In the data rows, 500 means zero.
Here are some points, each followed by its number:
[375 688 668 508 511 563 541 462 343 598 505 503] 0
[542 432 468 421 520 569 566 484 585 625 437 631] 1
[541 458 519 488 567 282 437 553 544 569 429 510] 2
[563 476 553 529 506 576 470 418 623 370 513 483] 3
[499 595 506 522 418 455 540 418 483 475 566 569] 4
[550 409 482 485 419 413 476 634 622 487 597 474] 5
[500 563 499 525 498 412 597 537 510 417 401 458] 6
[552 495 542 511 442 610 606 394 610 614 559 600] 7
[524 467 517 586 474 462 596 571 567 420 504 481] 8
[346 722 469 515 638 319 514 532 475 467 325 530] 9
[531 403 479 477 421 364 349 618 569 626 499 457] 10
[432 691 621 579 657 451 591 471 329 559 425 457] 11
[529 524 523 545 433 534 469 589 608 428 543 464] 12
[552 501 477 494 537 601 421 542 561 462 460 458] 13
[544 450 463 499 448 419 370 653 666 507 560 443] 14
[427 286 432 429 558 614 357 324 303 524 615 673] 15
[524 407 456 442 519 612 475 560 465 499 540 458] 16
[497 510 466 584 524 559 425 589 611 613 534 417] 17
[594 415 483 518 430 428 557 557 659 533 497 560] 18
[560 529 465 515 372 565 654 284 537 310 577 501] 19
[427 719 459 510 656 594 676 387 319 482 416 530] 20
[510 543 454 474 497 627 463 353 419 414 542 492] 21
[441 586 430 527 499 545 616 299 342 390 562 415] 22
[417 555 496 423 472 562 560 264 392 582 434 800] 23
[475 450 506 358 570 565 512 450 414 632 537 446] 24
[530 421 491 459 431 457 473 620 622 571 549 454] 25
[272 717 780 465 422 518 355 529 315 670 414 698] 26
[501 424 505 488 432 620 707 338 487 456 576 499] 27
[580 592 499 418 422 405 368 630 489 354 401 588] 28
[472 443 488 437 452 672 600 386 405 345 609 528] 29
[460 648 478 491 570 361 554 564 540 469 335 463] 30
[557 488 490 503 492 648 411 552 626 521 479 500] 31
[509 542 458 512 505 446 385 626 601 653 565 477] 32
[502 439 502 500 466 497 456 591 492 392 464 452] 33
[568 405 441 554 506 530 474 554 603 405 549 470] 34
[398 394 529 572 462 505 533 621 557 675 577 462] 35
[378 699 590 485 637 290 469 508 616 621 462 718] 36
[458 480 539 519 487 605 572 347 347 488 465 498] 37
[415 719 531 563 577 491 580 338 408 522 442 485] 38
[471 611 480 492 518 490 674 337 468 461 343 578] 39
[527 427 531 498 415 514 531 544 430 435 596 508] 40
[530 474 469 512 449 538 589 481 571 467 594 521] 41
[562 426 691 630 416 383 552 389 356 444 542 571] 42
[563 428 492 525 477 480 531 566 572 439 486 468] 43
[523 500 500 443 457 385 497 609 573 591 359 459] 44
[548 572 497 467 465 460 369 659 405 343 543 477] 45
[473 453 527 438 434 647 522 446 450 396 605 440] 46
[611 559 545 443 466 448 327 612 589 457 473 489] 47
[449 465 471 409 545 653 610 485 456 471 562 463] 48
[538 480 488 478 581 564 444 485 559 515 438 442] 49
[340 602 453 596 498 498 668 401 395 593 440 475] 50
[526 563 514 483 563 339 467 628 570 463 314 469] 51
[586 504 437 534 559 605 537 495 566 487 526 430] 52
[596 417 538 552 448 551 544 515 650 426 526 541] 53
[400 474 485 574 469 489 595 595 447 550 388 467] 54
[539 441 502 566 420 426 422 624 638 536 511 459] 55
[545 426 492 508 408 588 604 391 568 389 570 432] 56
[417 455 497 428 536 594 548 471 384 596 561 492] 57
[536 409 480 433 578 576 385 580 502 638 524 425] 58
[461 373 476 463 431 636 545 457 458 404 436 459] 59
[533 442 461 459 474 373 420 665 641 445 574 551] 60
[548 402 504 496 434 391 443 609 615 607 565 488] 61
[429 416 619 414 742 545 358 582 376 589 544 491] 62
[586 546 530 488 398 549 697 321 511 358 604 507] 63
[346 473 541 451 377 669 526 325 412 427 643 508] 64
[544 438 525 458 639 567 391 402 349 592 569 514] 65
[589 476 461 455 497 459 354 607 555 532 499 519] 66
[514 425 480 547 420 508 532 640 547 601 519 474] 67
[489 492 521 488 445 541 614 559 491 465 451 453] 68
[469 737 554 582 519 454 490 386 540 550 458 485] 69
[467 462 507 439 433 572 614 401 334 392 545 464] 70
[374 541 477 521 452 359 413 649 457 670 465 462] 71
[531 432 506 475 457 450 494 605 493 375 481 475] 72
[304 613 458 483 549 370 385 640 447 565 506 378] 73
[306 700 227 564 636 526 590 456 404 574 370 638] 74
[478 713 478 521 574 365 496 528 588 468 382 536] 75
[556 387 437 429 424 641 444 613 561 496 589 512] 76
[528 419 506 480 424 517 516 600 490 461 370 472] 77
[437 736 681 503 490 350 381 343 568 572 577 633] 78
[558 487 483 534 448 455 637 516 630 470 452 456] 79
[445 401 459 399 412 636 633 466 412 412 546 465] 80
[574 378 466 577 432 618 607 331 488 376 592 454] 81
[483 463 445 565 426 519 497 628 596 498 569 464] 82
[429 550 483 448 388 618 618 363 383 427 596 483] 83
[570 456 476 525 453 451 402 649 609 469 539 462] 84
[600 504 451 552 472 532 483 526 481 381 529 514] 85
[537 453 447 576 429 553 568 450 457 426 575 408] 86
[571 634 518 618 454 500 662 480 426 451 513 473] 87
[550 723 491 566 635 434 553 450 614 625 265 523] 88
[474 414 479 464 462 305 373 588 632 614 499 476] 89
[538 438 478 511 474 487 466 632 698 489 538 550] 90
[558 442 466 493 505 361 508 630 615 465 517 452] 91
[359 674 567 564 681 508 492 315 304 529 448 462] 92
[421 450 486 530 400 370 408 635 553 648 571 452] 93
[530 354 567 568 387 612 557 335 502 456 597 433] 94
[512 489 498 478 616 647 405 551 532 587 547 537] 95
[536 568 523 511 570 314 537 622 623 466 312 452] 96
[519 428 528 496 419 487 469 578 546 383 555 538] 97
[334 584 512 504 479 672 411 410 300 497 509 729] 98
[532 430 432 560 505 510 489 438 648 528 541 459] 99
[517 468 470 400 606 600 431 543 439 680 370 517] 100
[544 428 483 480 436 455 392 614 492 416 520 474] 101
[530 405 462 469 471 615 581 457 459 445 534 426] 102
[539 372 423 580 475 611 609 295 472 384 601 517] 103
[484 444 452 418 614 575 521 504 436 583 575 450] 104
[440 739 502 556 559 401 653 307 501 577 420 464] 105
[525 475 483 463 448 572 565 466 417 321 580 459] 106
[483 429 527 538 428 519 664 329 447 369 490 466] 107
[570 510 421 533 493 544 407 573 545 508 547 504] 108
[597 560 484 512 528 610 355 486 239 481 465 659] 109
[522 451 436 505 545 578 525 433 536 577 547 490] 110
[392 706 648 509 599 355 418 330 515 639 419 634] 111
[511 520 477 535 509 451 542 554 586 394 489 522] 112
[451 409 622 589 723 590 416 633 521 605 538 472] 113
[593 429 468 518 584 557 379 435 335 578 652 474] 114
[508 474 411 461 434 507 408 587 474 366 559 635] 115
[522 584 503 528 579 341 516 618 573 411 307 491] 116
[503 405 459 473 405 575 576 463 489 417 606 454] 117
[583 556 466 436 425 538 443 444 508 454 504 493] 118
[560 385 498 499 453 582 549 511 641 499 551 511] 119
[554 451 524 461 490 478 448 602 504 459 542 445] 120
[520 452 545 650 415 615 614 448 587 378 468 450] 121
[433 636 533 574 450 537 551 169 263 673 611 566] 122
[554 430 448 506 434 568 502 587 478 376 551 496] 123
[512 439 435 523 432 432 375 572 492 434 506 566] 124
[485 373 450 512 463 557 531 530 401 469 564 463] 125
[524 528 415 548 386 593 575 449 496 356 567 411] 126
[566 408 497 439 485 307 395 583 637 560 515 467] 127
[467 491 500 458 379 593 526 541 385 406 546 467] 128
[566 413 487 543 405 525 317 641 552 652 577 498] 129
[574 421 455 470 431 511 448 594 458 425 473 525] 130
[550 472 496 481 506 433 520 601 622 481 528 560] 131
[360 670 579 432 528 603 652 377 390 549 291 632] 132
[468 704 580 566 673 349 678 585 562 395 292 584] 133
[383 750 655 604 523 543 445 456 351 573 566 502] 134
Which point above is nearest to each new point by angle? Its number follows each.
[557 507 498 501 429 486 672 473 631 566 359 555] --> 79
[623 414 501 473 459 361 401 591 543 290 586 624] --> 97
[431 385 448 439 461 569 569 485 408 399 526 442] --> 80
[429 561 535 400 457 606 629 516 446 666 288 600] --> 132
[524 454 469 496 461 546 383 597 536 560 561 424] --> 129
[561 428 626 396 638 491 333 333 192 582 585 684] --> 65
[484 406 519 489 453 429 337 658 526 564 516 475] --> 10
[506 541 514 565 472 550 581 337 376 419 538 402] --> 22
[537 412 473 561 453 394 460 629 628 571 435 452] --> 55
[476 553 495 519 582 458 381 645 652 679 572 434] --> 32
[430 411 508 519 474 381 494 638 553 656 541 454] --> 93
[465 424 471 407 475 631 441 486 405 365 568 475] --> 46
[529 711 499 508 645 309 451 618 617 596 339 533] --> 75
[528 450 481 479 432 385 355 638 611 605 490 486] --> 10
[554 548 507 688 426 633 661 272 330 594 653 655] --> 122
[557 467 495 520 549 323 468 622 614 425 478 515] --> 91
[512 455 507 440 584 628 447 429 368 515 511 470] --> 65
[569 522 504 537 466 475 623 309 610 416 366 670] --> 39
[550 546 531 513 623 616 380 462 472 573 457 545] --> 95
[555 725 474 597 647 339 634 492 620 574 248 456] --> 88
[521 421 510 416 568 619 420 553 442 593 543 415] --> 58
[531 420 460 438 455 616 470 527 381 536 490 457] --> 16
[465 454 586 522 474 586 444 444 366 429 509 483] --> 37
[537 566 529 583 488 361 658 616 607 568 312 521] --> 96
[487 355 475 466 466 483 497 545 469 316 575 572] --> 97
[517 477 493 491 422 339 327 606 634 393 526 531] --> 60
[588 391 501 537 440 580 652 358 649 390 555 439] --> 56
[527 377 549 548 453 576 510 545 601 465 552 443] --> 119
[529 478 450 475 436 595 541 462 701 576 568 492] --> 119
[403 414 640 470 392 553 453 314 329 459 610 505] --> 64
[440 428 492 463 480 324 379 480 526 625 557 475] --> 89
[370 700 471 508 644 336 526 520 431 453 303 460] --> 9
[404 674 575 569 684 406 621 414 363 599 325 453] --> 11
[562 450 442 459 521 573 438 582 519 596 570 516] --> 58
[559 418 494 502 425 449 511 567 618 482 555 477] --> 5
[466 477 489 483 514 349 507 605 392 659 419 469] --> 71
[421 684 528 572 505 462 545 365 345 485 490 587] --> 38
[434 436 495 474 409 387 492 649 487 694 569 485] --> 93
[557 549 505 519 601 609 366 532 521 594 439 502] --> 95
[489 520 474 505 547 475 363 579 577 657 459 522] --> 32
[470 648 492 521 591 399 608 521 515 448 326 448] --> 30
[563 450 497 498 455 508 492 554 523 434 568 397] --> 120
[547 454 457 541 404 493 591 637 509 590 549 544] --> 67
[539 488 553 457 583 646 323 441 323 672 543 482] --> 65
[561 518 483 513 426 423 647 419 620 512 484 480] --> 79
[507 419 566 417 488 540 473 647 467 399 548 479] --> 120
[386 545 429 501 509 555 574 421 362 399 457 468] --> 22
[524 616 469 529 547 529 645 362 481 445 526 424] --> 22
[479 385 478 406 448 652 390 463 457 481 511 548] --> 15
[539 598 456 509 552 541 403 542 440 488 416 517] --> 109
[585 549 440 388 557 658 387 485 543 478 516 430] --> 13
[447 445 567 534 658 576 472 538 478 629 533 494] --> 113
[626 397 466 472 441 509 360 476 284 530 419 614] --> 109
[520 524 451 457 503 354 432 629 535 367 560 575] --> 60
[555 658 488 570 553 430 640 330 623 420 295 628] --> 39
[547 548 493 530 519 334 586 624 626 473 334 455] --> 96
[476 468 517 434 428 299 389 570 575 601 561 480] --> 89
[605 388 488 556 458 617 397 561 488 617 575 478] --> 129
[520 443 467 524 494 538 495 542 646 465 531 420] --> 34
[399 731 568 485 565 366 449 398 476 511 462 619] --> 111
[429 414 524 437 359 634 453 323 333 428 498 589] --> 64
[458 506 427 486 322 530 587 447 334 663 692 670] --> 122
[456 464 517 483 380 513 522 559 382 354 444 677] --> 115
[403 571 469 530 515 613 613 285 325 385 538 470] --> 22
[468 548 498 541 701 601 353 529 492 652 453 555] --> 95
[507 459 481 525 529 591 460 557 645 568 446 508] --> 31
[550 342 419 369 474 541 331 324 419 450 574 690] --> 15
[555 462 540 469 575 338 421 476 612 504 452 495] --> 2
[496 436 493 571 439 366 570 625 564 630 396 529] --> 44
[474 510 526 471 444 541 654 494 513 446 408 505] --> 68
[539 529 620 345 467 542 523 252 425 590 529 664] --> 23
[549 456 494 566 433 394 628 555 636 472 386 542] --> 79
[511 420 505 446 491 542 535 494 397 492 559 469] --> 125
[493 497 490 545 454 499 606 395 569 359 506 462] --> 19
[517 581 498 489 524 438 402 617 618 656 462 481] --> 32
[522 376 583 451 705 509 377 312 303 674 479 477] --> 65
[490 550 484 424 503 674 554 437 478 431 625 605] --> 29
[438 591 434 489 544 555 677 316 395 403 472 468] --> 22
[540 476 450 476 560 582 629 358 513 500 488 484] --> 27
[538 441 524 496 569 288 446 526 570 532 351 457] --> 2
[501 427 521 513 547 594 300 463 533 647 593 392] --> 58
[541 538 438 475 591 530 438 576 593 475 486 445] --> 13
[486 672 470 505 589 349 453 545 586 504 410 525] --> 75
[472 472 463 590 466 432 653 463 588 521 515 511] --> 79
[557 410 435 475 441 597 459 596 575 521 546 550] --> 76
[489 506 498 496 533 608 398 485 517 536 484 555] --> 95
[555 425 469 436 553 301 373 618 649 425 550 519] --> 60
[522 534 484 459 504 506 450 579 487 441 510 501] --> 45
[504 424 502 509 433 463 508 611 663 558 579 428] --> 25
[499 463 573 452 573 592 323 407 332 567 505 555] --> 65
[552 405 469 442 413 394 367 625 521 547 563 518] --> 10
[346 600 450 557 549 311 401 635 611 555 540 464] --> 73
[530 582 518 507 515 313 567 626 614 471 356 459] --> 96
[335 579 635 425 475 604 590 362 378 479 312 725] --> 132
[509 409 562 443 536 318 397 416 518 568 428 457] --> 2
[521 419 409 595 509 514 426 597 627 707 513 457] --> 17
[508 450 501 492 449 521 584 576 544 468 472 441] --> 68
[222 665 555 652 627 666 455 323 281 530 532 433] --> 92
[530 487 419 497 455 566 477 536 458 405 533 572] --> 115
